Each path is a new rotation, seen through one point. The rows after it are directions, each followed by how far the rotation turns it, in degrees a step (0 if it stays put).
Each turn is a multiple of 5 degrees from 10 to 175, or 0.
Each row of a path follows its step; steps can be skipped.
Rotation 1:
step 0: [-34.7  -5.7  -5.7  -8.5 -26.3  -0.8  -8.1 -13.5   6.6  -2.6  -1.3  23.8
  12.6  28.3 -27.3  16.1  15.6 -11.3  14.9  10.3  29.2  11.3  -7.0  15.2
  -9.0  -3.8   5.0  -6.1  15.8  -9.1  -3.0  12.6   0.5  -5.8   7.7  14.8
  -4.7   7.5  31.6  10.7 -27.8   3.0   2.7 -21.5   2.5   2.2 -10.6   2.1
 -22.3   0.5  -2.3  -0.6  -0.2 -14.2 -21.3  -0.1  16.8  -0.7 -10.9   7.3
  37.8]
step 1: [  2.1  -0.9  22.4  -0.3  -3.3  14.7  33.8  -5.0   6.4 -22.7  -5.5  -5.1
  -1.3  -2.8  24.9  21.8 -16.0  22.5  -8.1   4.1 -32.1  -2.7  12.1  39.2
   8.1 -17.5 -20.5  34.9 -17.3 -10.9   6.6 -27.5   4.6 -14.7   1.6   9.5
 -17.5  13.6  14.3   6.4  10.6  13.3   2.2  -2.5   3.8  -9.8   0.5  -6.1
  -6.8  -5.0  -2.4  -4.0   4.5   1.4  11.2  -5.0  -0.2  -1.7 -27.7  15.2
 -12.7]
step 2: [  0.9  -0.9  22.1  -4.3 -29.2 -14.1  11.3  -9.0 -25.4  -5.6   0.5   5.1
  26.4  10.3   2.5  -1.5  -9.5   8.0 -21.4  20.6  16.3  -7.7  12.4  -3.0
   5.9  -2.0  -0.5 -28.4  -1.9  12.7   6.7  22.9 -10.4 -10.2 -28.5 -22.2
  12.9 -13.4 -11.3   2.5  -4.7 -26.9   8.0  18.6  -5.0 -18.0 -17.8 -19.1
  -0.5   2.5 -33.4   9.1 -11.7   9.9 -13.8  -0.3  14.0   4.0   8.3  14.4
  24.4]
step 4: [-32.0   2.4   0.4 -34.8 -13.6  -0.1 -13.0  31.1   2.9 -16.5   4.8  -8.3
  11.0   6.7 -10.5   2.9  13.9 -26.8  12.7   2.0  -0.4  -1.2   1.6  12.2
  21.2  -6.0  -6.5  14.8 -27.8  -3.8   2.9 -26.5 -21.9  -2.6  -4.7  15.4
   5.3  -2.0 -10.5  -1.9  -5.9 -23.8  22.9  -1.9 -14.5 -15.1  -1.2   0.4
   1.0  10.3   9.7  12.9  -1.2 -14.2  -2.1  -6.8  28.8   4.1  33.5  -1.3
  24.9]
step 5: [ 25.6  22.4 -26.1   1.7   0.6 -16.7  14.2 -17.4  -2.2  14.0   9.8  -3.0
 -23.7  -0.6  -8.2  13.5   0.6  19.7   4.4  23.9   0.3  -9.5  11.7  18.5
   7.2  11.2  -2.4  23.9 -25.1 -13.8  14.7 -17.5 -14.7  10.2   4.4 -37.2
   4.7  19.5  -1.0  -1.7   0.5  12.7 -21.4  -8.2   7.0  14.9 -15.6 -34.4
   1.2  -5.9  -0.5   4.2  21.1  14.7 -13.2   9.3   8.3   8.4  -8.8   8.3
  -7.1]
step 6: [-19.2  -9.2  26.7  -2.7  -8.3  -2.7 -11.5 -31.0  22.1  12.2  -9.3 -14.0
  36.8  15.8 -33.3 -13.3 -24.9 -19.3  -6.0   3.4 -21.9   1.5  -5.7  -2.9
  -7.2   0.8   5.3 -11.7 -11.8  28.3  -0.1  -7.5  22.1   9.8 -11.5  -3.0
  -4.1   5.5 -10.0  -1.2   3.6  14.1  -2.4   2.6   5.2  11.4 -26.7   4.6
   6.1  12.6 -21.6   5.8  -4.4 -18.6 -10.5 -19.7  14.7  15.7  15.6   0.2
   4.5]
step 7: [-14.6   9.6   3.6  -3.9 -17.2  13.5 -16.1 -29.6   2.2  -6.7  22.5  15.5
  -8.3  -1.2   1.2   5.4   2.1 -12.4  -4.1   8.3  19.9  -3.2  36.0 -10.6
  -5.7 -15.2  -3.3  23.9  14.4 -10.1  21.3 -15.4  -5.7  14.6   8.3  14.6
   1.0  -8.5  20.5   6.8  -6.2   1.6 -14.0 -44.6 -22.3 -15.9   0.4  -5.5
  -9.8 -11.3   1.3 -13.9  10.2   4.1  -8.9  -9.3 -20.7   3.8 -34.0  -5.0
  10.9]
step 8: [-16.6 -20.7   8.2   6.2   1.9   2.6  17.3  11.3  33.4 -20.4  -8.0 -14.5
 -19.3   4.1  17.0  33.5 -14.9  -4.5 -16.5  -9.8 -22.0  -1.8   1.8   3.5
  10.2 -21.4  -5.7   1.7 -17.4  28.1   8.0  -8.0 -22.3 -33.5 -17.4  -8.9
  -6.6   0.7 -17.4  33.4  -8.3 -20.2  -5.6   2.9   0.6   1.8 -12.9  -4.7
  14.4  -0.1   2.1 -14.1  -6.6   7.5  -1.2 -19.5  17.1  -4.0   7.3   8.1
   0.3]
step 9: [-13.0  -2.6 -15.7   2.5  -7.2  -1.8   8.9  -7.7  -3.7   9.0 -18.0  31.0
   3.1 -14.4 -12.5 -13.7  17.1  15.8 -22.6  18.9  16.1  12.7   7.1  -5.2
 -19.2  18.5   5.7   7.8  17.5  -4.8  32.0   2.0 -12.6  -0.4  -1.0 -12.9
  12.7   2.8  14.1  15.4   1.2  -0.7 -10.2  12.6  18.2 -28.1 -16.4 -16.8
 -23.2   5.2 -28.8  -6.2   0.6  13.3 -17.3  26.9   3.7  23.6  18.6   9.2
   6.0]
step 11: [-28.1 -15.5 -19.3 -40.6 -12.4  -5.3  -5.0 -24.7 -20.4 -13.9  34.8   1.8
   2.6   5.0  15.7 -10.6  18.1   6.2  -2.8  20.3   5.8   6.0  23.9  -1.0
  -0.3 -22.0   4.3   1.2 -23.7  -4.7 -16.8  -0.2 -30.1  16.1  -0.6  -2.1
  14.2  -6.0   7.0 -11.4 -11.9 -15.9  -1.3   0.5 -11.0  -7.2   5.5  -9.6
 -20.7  -0.9  -3.2   3.6   8.8   4.0   1.3  -1.4  28.3  -0.8   8.7  11.8
 -20.4]
step 12: [  8.7  -8.8 -18.1  14.6   1.0 -21.9  -2.7 -23.8   7.2   2.0  -7.6 -11.9
   8.9  19.3 -28.8  23.7  -3.4  11.8  -9.5  -2.1   8.0  13.9 -10.3  20.2
   9.1  -9.6 -20.8   7.1  -6.2  12.3   0.3  -1.5   4.8 -41.1  -3.4 -27.8
 -25.9  13.3   0.9   9.0 -10.4  27.8   1.5  -8.1  -3.1  29.6  -9.8 -22.6
 -10.5  11.1  27.2   0.4 -12.2  14.7  -2.5  11.2   8.4   6.2 -11.0  -4.1
   5.7]
Speeds:
[ -2.6  11.7  -0.8  -4.3   2.3  -2.2   3.8  -0.9  10.3   0.4  -1.7  -4.4
  -0.5   0.7   2.2   3.6  -5.8   0.7   4.3  -1.9   0.0   0.6  -3.3 -10.4
  -2.3  -2.5   7.2   2.2   1.2   2.4   6.6   3.5   4.1   6.0  -3.7   1.5
  -1.1   4.0   7.6   7.0  -0.4   0.5  -1.8  -2.9  -1.5   1.8  -5.9   5.9
   2.1  -8.3  -0.6  -6.1   3.3  -3.0  -4.2  -2.6   0.1   1.9  -2.1  -1.5
   1.5] : 45
[ 0.2  0.2 -0.3  4.8  0.0  4.8 -1.9 -4.7  2.4 -1.0  1.5 -1.3  2.8 -1.0
 10.0 -2.1 -6.2  3.7 -1.6 -7.0  3.3 -6.4  3.7  0.6  1.6 -6.2 -6.1 -3.1
  6.1  3.1  6.5  2.5  1.5 -8.4 -0.1 -0.5  4.7 -1.6 -0.4  5.6  3.8 -2.2
  4.4  2.8 -7.6 -3.0  0.6  1.9  2.2  5.2  2.0 -0.3  0.9  8.5 -2.7 -2.4
 -9.1  5.9  4.2 -0.4  6.0] : 65
[-0.7  5.9  7.5 -4.0  3.9  0.6  0.4 -5.2  2.5 -1.7 -0.3  0.2 -1.0 -4.4
  0.3  1.4  2.5  3.0 -0.9  2.8  7.5 -0.5  7.8  4.9  3.3  3.9  6.7 -6.9
  7.7  5.2 -3.3  0.3 -8.5  1.3 -1.5  2.8 -2.2  2.0  0.6 -3.1  1.8  2.2
 -0.5 -2.5 -4.4 -0.2  5.1  3.0 -7.2 -1.0 -5.4  1.4  1.0 -2.2 -1.5  1.2
  5.6 -3.3 13.5 -3.6  4.7] : 160
[ -6.2  -2.6   0.1   3.2   0.1   5.5   2.1   1.2  -2.8   2.0  -1.7   5.2
   4.6  -0.3  -5.2   4.7  -4.7   4.5  10.4   3.3  -6.3   0.4  -0.9  -0.1
  -2.2   4.8   4.1  -2.9  -2.3   5.6  -3.3   3.6   1.8  -1.3   1.6  -0.9
   8.9  -0.4  -0.6  -1.0   3.5 -12.7  -2.7  -7.4  -7.4   2.7  -1.0  -0.1
  -1.7  -3.4   5.6   1.4  -8.7   2.2   0.4   2.9   3.4   2.6   0.6   0.5
   4.9] : 175
